A single turn carries every row of the set below to another of its rows. Some are shown first; where does it send the rows asked next?
Zedup: [-19  -7  11  -9  -8  -1  18   7  -8  -4   4   4  12  15 -25   3 -11  -4
 -10  -4  20  13 -19  -7   8   3   9   0   8   7 -16 -24]
limim: [-10  -6  14  -4 -15   4  15   8  -7  13  -2  14   6  18 -29   8 -18  -4
  -9  -3  21  10 -12 -15   3   4  11   1   9   4 -14 -14]
pap: [-12  -2   6   8  -6  13  22   5  18  -9 -21 -12  11  -4   1  11 -18   0
 -23  12  -3  -4  10  11   5   2  -8 -19  -2 -12  17  23]
Tozim: [ -4 -21  14  13  -7  -8   8  18  -3  -2   2   2  29   0  -1 -29  -1  21
  -5   9  -5   7  -9 -15 -29   7  -9  19  -4   9   5  -2]
Gak: [  0 -17  18  15   1 -10   7  21  -3   1   8  12  29   0  -7 -29 -11  15
  -2  16 -10  -7 -11 -16 -13  10  -4  16   4  19   5 -10]
Binod: [  5  11  -7  16 -19  -8   4  23 -12  11 -11 -22  15   1   5  12 -21   2
   6 -14  -6 -11   8 -12  11  14 -20 -16 -14   6  -9   2]
Kuf: [  9  -2  -8  18   3  -2  -4  -2   9 -12  10   4  30  11 -12  -9  13 -14
  21   9  -7 -17  -5  -8   7  -2  20 -13  10   1  -6   2]
par: [ 11  -6 -11  11  -4  -2  -5  -5   1  -6  13   6  30  11 -19  -7  15  -4
  20   5 -13 -10   3  -4  18  -5  17 -11   6  -4 -13   4]
rim: [  2  -1 -24   3 -23   1 -10   8   6   3 -14   6  -1  -1  -8  -6 -25  28
  -5  16 -14  24  -8 -14  21   3 -10  -7 -17  14   9  16]
veru: [  5 -21  23  16 -17  -9   6  24  -1   3   4  19  28   3  -6 -20  -2  15
   1  12  -8  -6  -1 -22 -19   2  -5  14   8  11  10  -2]
Bakin: [ -7 -20  -7  -6   5   5  -8  30  14  21   4  12  -8 -12 -15  -1   6   8
  -2  13  13  23   7  13  -6   8   9   6   5  -4   3 -11]
Lagik: [  5  15  -6   8 -20 -19  -4   4 -11  -3  -8 -16   9  13  15  -5   1   1
   0   5   8 -20 -18 -21   5  16 -25  -6 -10   4   5  -8]
bomu: [-13   6   7   0   0   0  20   7  -8   5   4   6  16  16 -25   4 -19  -3
 -10  -1  18   9 -20  -6  12  10  16  -3  14   5 -13 -19]
non: [  6 -14   8  10  -7 -11  -3  18   8  -1  11   9   2 -16 -19  -7   8   3
   8  12  -5  19   0  31   1  -4  -1  17  22  -6   3   8]
nomil: [ -1  -9  -6 -12 -18 -10  -6  14  -5 -25 -25   9   2 -25   4  -5 -10 -16
   1  19  -3  20  -6  -8  -9  28  -7 -22  -1   2   7  -2]
duz: [  6  11   6   1 -19 -17  -8   2 -15  -2 -12 -25  -1  11  15   0  -6   4
   0   0   0 -12 -16 -18   3  10 -26  -4 -14   2   1  -5]
ruda: [ -3   6 -22   7 -16  -2 -19   2   9  -6 -20   0   0   1 -14  -2 -22  19
  -8  19 -10  22 -12  -6  22   4  -5  -3 -19  16   6  19]
masib: [  4  -4  -5  15 -10  -8  -2  14 -16  -1  -6  -8  -6  -4  11  12 -11  -3
 -12   0   2 -34  -3 -18  -5  13 -12 -28 -15   5   5  -2]
tipo: [  5  12   0   0 -25 -15  -7   4 -19   7  -7 -24  -1  10  14  -2   1   7
   1   1   6 -11 -14 -19  -1   7 -28  -1  -8   9  -2   3]
pid: [-11  -6 -13 -17 -27 -14  -1   5  -3 -24 -17  -1   5 -19  12  -9  -5 -14
   5  19   0  10  -1  -5  -7  22  -2 -33  -1   2   4   4]
Tefir: [ -4   8 -21   2 -28  -4 -10   0   4  -9 -10  -3  -1  -5  -9 -17 -23  21
  -5  19 -14  13  -3  -8  15   5 -13  -5 -21  23   3  23]
Gib: [ -9  -3   9  11   2   2  15   7  15  -7 -24 -14  19  -7   2   6 -18   0
 -19  18 -13   1  15  14   5  13  -6 -18   0 -11  15  26]
kolim: [ -5 -11  -4 -10 -22  -7  -5   8 -13  -9 -21  15   3 -19  10 -12   0 -11
   9  17  -3  23  -1 -14 -20  20   0 -27  -3  -5   7 -11]
pil: [  1 -14   4   7  -4   3 -15  24  22  -6   3   8  -7   2 -23 -12  11   0
  -3  16  16  26   0  23  12   3   7 -17  12   6  12  -4]
kibo: [ -4 -21  -6   1   5   3  -2  33  15  16   7  16  -3 -12 -15  -5   0   9
   9  21  17  21   3  15  -1   8  15   9   4  -8   2  -5]
tinu: [ -4  -6   8   4  -5  11 -21  19  20  -2  11  -1  -9   3 -23  -6  22   7
  -1   9   8  20   1  21   4  -7   4 -12  13  -1  12  -3]
Disol: [-24   3  -1   2  -3  -2  28   7   7  -4 -17 -14  11  -7   3   8 -22   7
 -19  21  -8  -3  15   8   5  10 -11 -17  -2  -6   7  25]
Mumal: [ 12  -9 -13  18   5   2   0  -7   1 -14  12   2  19   8 -13  -4  24  -4
  14   8 -11  -7  -4 -12  -1  -5  16 -22   5  -7  -3  17]
Bur: [-15  -4   1  -1  -5   6  17   7 -15   7  -3   2   9  15 -33   0 -17   3
 -10 -10  15  22 -10  -4   2  11  11 -15   6   1 -22 -11]
meven: [ -4  -2  13 -16   2   4  19  14  -1   2   3  14  12  10 -29  -1 -12  -6
 -14  -6  11   9 -13  -2   0   6  15  -9  10   9 -14 -23]
Bilu: [  0  -5  -5  10 -15  -7  -4  13 -23   5  -3 -10  -7  -3  10   7  -1  -4
  -8   3   7 -33  -1 -17 -10  11 -14 -31  -5   9   2   3]
vit: [ -2  10 -13  17 -25   8 -11  -3   5  -1 -14   2  -5   7 -17 -11 -17  21
  -6  10  -6  26  -7 -13  13 -10  -5  -7 -18  18   7  14]
gilas: [  3 -22  16  13   0  -4  16  26   0  -4  11  12  26  -1  -2 -26  -2  21
  -6  14  -5 -10   2 -19 -13   5   1  13   3  12   9  -6]
Mir: [ -3  -3 -26   4 -23   4 -16  -1   0  -7  -9  -3 -12   9  -9  -6 -20  21
  -8   7 -11  26  -3 -12  18   8  -6   4 -13  13   8  18]
terek: [  6 -13   4  10  -5  -7  -8  20  11   4   7   5  -1 -19 -16  -4  14   5
   1   6 -10  19  10  27  -7  -6  -5  18  21  -1   4   5]
kodus: [ 10  -4   2  11  -9   4  -4  -3   7  -2   8  10  25  19 -20   3  19 -12
  21   9  -7 -14   1 -14   9  -8  13 -15   9  -9  -5  10]
Ket: [  2   8  -6  23 -21 -14   6  17  -7  13 -11 -22  16   8   0  -2 -22   1
   1  -9   1 -16   4 -12  10  16 -25 -11  -6  15 -10  -4]
fal: [-18  -8  -1  11  -2  14  18   7  11 -10 -13 -18  11   3   2  11 -13   1
 -15   7 -13   3  23   8   4  12  -9  -9  -1 -15  15  28]
zem: [  5  -1  -8  15  -7 -10   9   7 -18   7   1  -7   0  -2   3  11 -10 -11
  -9   4   2 -33  -4 -18   4  22 -17 -27  -8   7   2  -3]
Tona: [-11 -23 -10 -10 -24  -6  -8  14 -11 -29 -17   5   0 -14   9  -6  -5 -13
   2   8  -8  16   5  -8 -15  26  -8 -20   5  -5  10  -2]
zam: [  9 -14   3  11   1  -7  -5  13  16  -3   7   9   1 -13 -22  -4  12  -4
  -2  18  -5  22   0  31   7  -2  -8  17  12   4  10  10]
nirob: [ -2  11  -9  15 -20  -3   5  23 -14  21  -8 -22  14   3   3  10 -14   3
   5 -10   3 -15  11  -9   4  10 -21 -16  -8  10 -12   7]
fev: [ -2 -15  -6 -16 -24 -11  -6   7  -5 -25 -28   8   3 -20   4  -8  -5 -18
  10  15 -11  12  -2  -3  -9  17 -15 -22   3  -7   2  -2]
deg: [ -6 -19  -6  -1   7  -3  -3  32  15  15  -5  17   6  -7 -13  -5   6   4
  -2  22  12  25   7  24   2  14   4   8   4 -10   8  -7]
mobi: [ 14   0 -10   2   7  -5  -5  -1  13 -11   9  13  23  14 -20  -5  20  -5
  14   6 -14  -8  -9  -8   8 -13  17 -10   7   4  -9   0]
Rofod: [  6 -18  17   5   3 -10  11  22  14   6   5  11  35   4  -5 -23  -4  20
  -6   7 -15  -3  -3  -7 -15   0   1  13   3  17   5  -8]
komip: [ -9 -12  13   8  -5   9 -15  22  20  -7  15   4  -6   3 -26  -9  12   6
   5  16  13  17  -8  24   7  -5   7 -12  10  -1  12  -1]
Zolu: [-15  -5  11  18   1   5  24  -4   6   3 -21  -9  14  -6  -1  10 -11  -5
 -12  13 -17   0  18  11  -6  -2  -8 -14   0 -14   8  22]

par -> rim
bomu -> nomil
Where do these go?
Mir -> veru
Binod -> kibo
mobi -> Tefir
nirob -> Bakin
vit -> Tozim
zem -> pil

A single turn carries every row of the set below to another of its rows. Some are shown first; where does it send the rows asked next?
Bef: [  2  -1 -11 -27 -32 -14  -3  -5  -5  -7   7   7 -23  -1  -7  -4  10  25
 -22   2 -30   6]
dufi: [ -2 -10 -10  -8 -16   7  -3 -14  -4 -32   9  -6 -31 -10  -6  21   0   7
   4  -7 -11   3]
ger: [  5 -11 -12  15   3  -2 -11   9   5  -2 -10   2 -37 -14 -18  10   8   3
  22 -10  -3   2]
zev: [ -4 -10  -7 -17   8 -20   0  -7  17  12 -11  15  18 -20   6 -11  23  11
   5  10  -9  14]
Zope: [  8 -19 -13 -30 -13  -5   3  -9 -12   0  11 -12   2 -13  -2 -12  25   4
 -29   2  -4   9]
kan: [  3 -10 -16  -5  -3 -24  -8   0  10  23 -43  13 -20  -5  -6   7  16  10
 -23  -9 -11   0]
Tapon: [  2  -1  -3 -22 -24 -16 -16   1 -11 -16  -3  -4 -12  -4  -5  10  -3  25
 -30   1 -10  -5]
Fude: [ -6 -11  -2  -2  -5 -21 -24 -14  32   5 -30  11   2  -8 -12   5  13  -6
 -30  -1 -12  -3]
sati: [  0 -12 -15 -16 -18   8   9 -21  -7  -4  -5 -16 -19 -17   9  -1  21  -3
 -36   3 -13   2]
Pev: [  2 -19 -15  30  -8 -20 -10 -15   5 -12  10   2   1 -19 -12  -7  18   3
  14  -1  -9  12]
gup: [ 13 -29  -7 -27  -1 -25 -17 -18  16  11  -3  -3   2   4 -17 -13  17  13
   0   1   4  14]
luni: [  0 -25 -15 -19   6 -25   3   6  12  21 -16  19 -13  11 -14  -8  27  12
 -11   9  -1  10]
sozus: [ -1 -17 -15  35  -9 -15  -7 -21   6 -15   4  -3  -8 -20  -7  -1  15   1
  12   0  -9   9]
Ruvu: [  0 -32  -5  -7  -5  22 -11  -2  16  -7 -14 -16 -39  -5  -3   0  15   8
 -12   9 -15  22]
Zug: [ 11 -34  -5 -20  -4   1 -25  17  11   4   0  -4 -12  -8 -18 -14  20  14
 -10  -1 -17  30]
sevi: [-13  -4  -3 -19 -22  -6   1  -3   3 -21   6   6 -22   5  -4   7   7  16
 -31  19 -16  -4]
gosa: [ -1 -14 -13  36  -9 -19 -13 -15   7 -13   2   4   1 -24 -10  -1  16  -1
   6  -4 -12   8]
Zure: [ -2 -13  -9 -19 -12  -9  -8   6   0 -24  29  14  -4  -7 -22   5  11   7
   4  -4 -14  10]
nesab: [ -5   4 -10  -3 -21  -7 -17   2   4 -22   1  16 -11 -22 -14  20   4  -1
 -13 -19 -31   0]
papiv: [ -6   1  -9  -2   1 -12  -4 -17  18  10 -36   8   3 -30  17   6  13   6
  -5   1 -16   5]
Kibis: [  1  -6 -12  17   2  -7 -14  17  13   2  -9  17 -29 -17 -25   5  14  -3
  14 -10 -15   2]
safa: [  1 -15  -9  10   9  -7 -11  19   9  -3   2  11 -25  -9 -26   3  14   1
  21  -1   1   3]
ber: [  0 -24 -12  -9   6 -12   5  -9   6  10 -32  -4 -32   8   1  10  14  15
 -10   9  12   1]
rima: [  1 -21 -11  -8 -10  -3  -2 -42  25   4 -24  -9 -34   2   0   0  14   4
  -5   4 -10   8]
Deni: [ -2  -7 -10 -16 -15  -5  -6  -3  -3  -2  -5  -1   6 -22  -1  -2  21  -8
 -49  -2 -15  -2]
kinu: [  0 -20   0  -1  -6   6 -34  16  18  -3 -27  -4 -14 -19 -11   6  10   3
 -31  -6 -20  13]
Rep: [ -4 -14  -8 -12   8  -5   9 -25  11   3 -19  -5  -6 -17  19   1  16  14
  13  14   2  12]

gup -> rima
Tapon -> Bef
Rep -> papiv
Where do these go?
Zure -> dufi
sati -> Deni
Kibis -> safa
Zug -> Ruvu
sozus -> gosa
ber -> kan

